0: 5,9,11,6,9,5,8,8
1: 11,7,10,2,11,5,8,9
2: 5,10,10,11,4,6,7,7
3: 7,4,8,9,5,10,9,10
4: 3,6,13,12,0,5,6,7
5: 14,12,5,12,3,5,9,5
6: 2,2,4,13,4,13,8,9
7: 13,13,2,1,5,4,5,6
8: 3,9,14,12,5,5,8,7
9: 10,3,11,8,9,5,8,7
10: 15,15,0,8,7,7,10,0
11: 1,10,3,5,3,14,3,8
12: 5,11,1,5,6,10,1,8
13: 7,0,11,11,11,10,9,9
14: 8,6,5,7,8,14,9,5
15: 6,7,11,9,3,3,5,12
16: 9,10,3,8,7,3,5,7
17: 0,9,9,10,6,12,10,5
18: 4,9,11,6,8,3,6,7
19: 3,9,11,15,6,10,8,6
20: 2,6,7,10,5,12,10,8
21: 9,14,2,4,2,10,4,3
22: 14,6,8,6,12,5,13,8
23: 15,10,6,4,13,8,6,7
24: 15,4,1,8,13,8,8,8
25: 9,9,4,11,6,7,8,4
26: 3,6,8,4,7,9,5,8
27: 11,4,8,8,6,6,6,7
28: 9,11,3,4,5,6,5,6
29: 8,6,10,6,9,10,9,9
30: 2,8,0,9,1,15,6,5
31: 5,7,9,9,6,6,12,11
32: 7,6,7,8,7,9,7,4
33: 5,13,9,8,5,5,6,5
34: 9,15,3,5,3,9,3,3
35: 10,8,4,5,11,11,11,8
36: 7,6,5,6,5,12,4,10
37: 10,11,7,6,10,6,5,6
38: 8,0,8,13,11,14,11,5
39: 10,4,8,6,8,10,7,8
40: 12,1,7,9,7,6,10,9
41: 9,12,3,2,8,2,7,9
42: 2,13,8,7,4,5,10,4
43: 2,10,15,8,7,0,6,10
44: 7,5,14,15,9,0,13,7
45: 11,7,9,9,11,3,7,9
46: 13,7,6,9,9,5,12,7
47: 12,1,5,11,13,10,9,13
48: 15,2,7,9,11,9,9,6
49: 1,8,7,7,0,8,4,8

13,9,6,11,10,7,12,5 >> 46 25 22
8,4,7,5,10,10,5,10 >> 39 29 36
9,12,6,4,5,7,4,5 >> 28 34 37
6,3,8,13,8,7,14,12 >> 31 3 13
10,8,8,7,9,7,4,8 >> 37 27 39
15,2,7,9,11,7,10,5 >> 48 40 46
11,9,5,8,4,7,10,3 >> 25 5 32
2,9,2,9,0,13,7,5 >> 30 11 49
3,11,8,7,5,9,4,4 >> 33 2 26
6,7,9,9,5,10,8,9 >> 3 20 29
10,10,6,9,9,2,15,9 >> 46 22 31
9,9,2,7,1,13,6,0 >> 21 34 30
7,4,13,12,8,5,15,5 >> 44 9 31
5,0,12,13,8,9,9,7 >> 13 38 3
14,6,8,10,14,10,9,4 >> 48 46 22
2,7,7,4,6,12,6,6 >> 26 11 36
3,15,9,10,2,5,2,5 >> 33 2 42
11,11,8,5,11,8,5,6 >> 37 23 1
7,5,8,8,5,9,8,9 >> 3 39 29
3,3,3,14,3,14,9,6 >> 6 20 30
9,7,6,12,6,7,8,6 >> 25 32 27
2,4,11,12,2,7,6,6 >> 4 8 2
0,12,15,5,9,4,7,13 >> 43 0 18
3,11,8,6,10,8,7,11 >> 0 26 18
2,5,5,9,12,10,9,10 >> 20 29 26
3,4,2,14,4,14,11,7 >> 6 20 30
9,9,8,9,9,1,11,10 >> 45 46 31
11,7,8,5,8,9,6,7 >> 39 29 27
8,12,5,2,6,7,5,6 >> 28 37 7
9,7,4,6,9,3,3,9 >> 16 37 45
9,6,5,7,10,13,7,5 >> 14 32 39
9,6,11,7,12,2,7,12 >> 45 1 9
3,10,9,6,10,8,8,12 >> 0 26 29
5,1,11,15,10,11,11,10 >> 13 38 3
13,6,7,7,15,7,10,7 >> 22 48 46
10,5,8,7,7,10,7,8 >> 39 29 27
7,11,6,13,6,9,8,4 >> 25 2 32
5,7,7,12,8,7,9,9 >> 31 3 2
10,12,7,5,11,8,4,8 >> 37 23 28
13,14,2,0,6,3,4,7 >> 7 41 28
5,3,4,13,2,13,10,8 >> 6 20 3
8,4,9,6,10,7,9,13 >> 29 39 3
11,8,6,8,8,3,13,10 >> 46 22 45
5,0,13,10,13,11,8,10 >> 13 29 38
14,7,9,7,14,6,11,5 >> 22 46 48
11,12,8,9,3,3,9,2 >> 5 25 33
15,9,5,6,11,9,6,5 >> 23 37 24
2,3,12,11,4,5,6,8 >> 4 8 15
5,1,12,13,9,8,10,7 >> 13 9 38
10,5,5,7,10,14,9,6 >> 14 35 39
3,3,4,13,3,12,9,9 >> 6 20 3
8,9,6,7,5,10,4,8 >> 36 32 28
3,2,3,13,3,15,9,8 >> 6 20 30
11,8,8,8,9,4,7,7 >> 45 37 27
10,10,10,7,9,5,5,6 >> 37 45 0
7,6,7,7,7,10,8,5 >> 32 14 39
9,7,12,7,4,8,11,2 >> 32 9 27
6,2,14,13,8,3,15,12 >> 44 31 13
12,8,12,7,10,0,7,10 >> 45 1 9
0,11,4,4,5,12,2,7 >> 11 12 26
1,8,1,8,1,15,7,4 >> 30 11 20
0,2,10,11,12,9,10,11 >> 13 20 31
12,6,9,6,10,1,7,9 >> 45 1 9
9,5,7,8,12,2,8,12 >> 45 9 1
7,3,15,14,8,0,13,7 >> 44 9 8
12,9,4,3,7,0,5,10 >> 41 16 7
6,9,6,5,6,4,3,15 >> 15 41 16
9,5,6,8,7,9,10,3 >> 32 14 25
11,12,7,8,11,0,11,13 >> 45 46 41
7,1,6,13,11,13,10,6 >> 38 13 14
5,7,8,9,5,7,12,10 >> 31 3 20
7,7,15,11,14,5,14,9 >> 44 0 9
7,8,11,8,10,10,5,4 >> 32 29 37
9,2,11,15,11,8,13,9 >> 13 38 40
10,6,0,5,8,9,5,10 >> 36 28 35
8,9,3,9,4,12,4,8 >> 36 12 25
7,3,12,9,7,6,11,5 >> 9 32 29
1,5,2,2,6,15,1,7 >> 11 12 36
7,5,6,8,8,7,8,7 >> 32 39 27
9,10,4,8,6,7,8,6 >> 25 16 28
2,2,6,15,4,14,10,8 >> 6 20 3
9,8,10,7,5,3,5,12 >> 15 45 27
0,7,3,10,1,15,7,3 >> 30 20 11
4,9,3,7,4,15,3,7 >> 11 30 36
15,1,6,9,11,9,11,4 >> 48 40 24
12,12,8,5,10,4,6,6 >> 37 23 1
6,5,8,9,5,9,8,10 >> 3 31 20
6,6,3,8,9,8,8,7 >> 32 25 14
9,11,1,3,8,4,6,9 >> 41 28 16
0,4,13,12,2,6,4,7 >> 4 8 2
5,9,7,8,0,7,3,7 >> 49 2 33
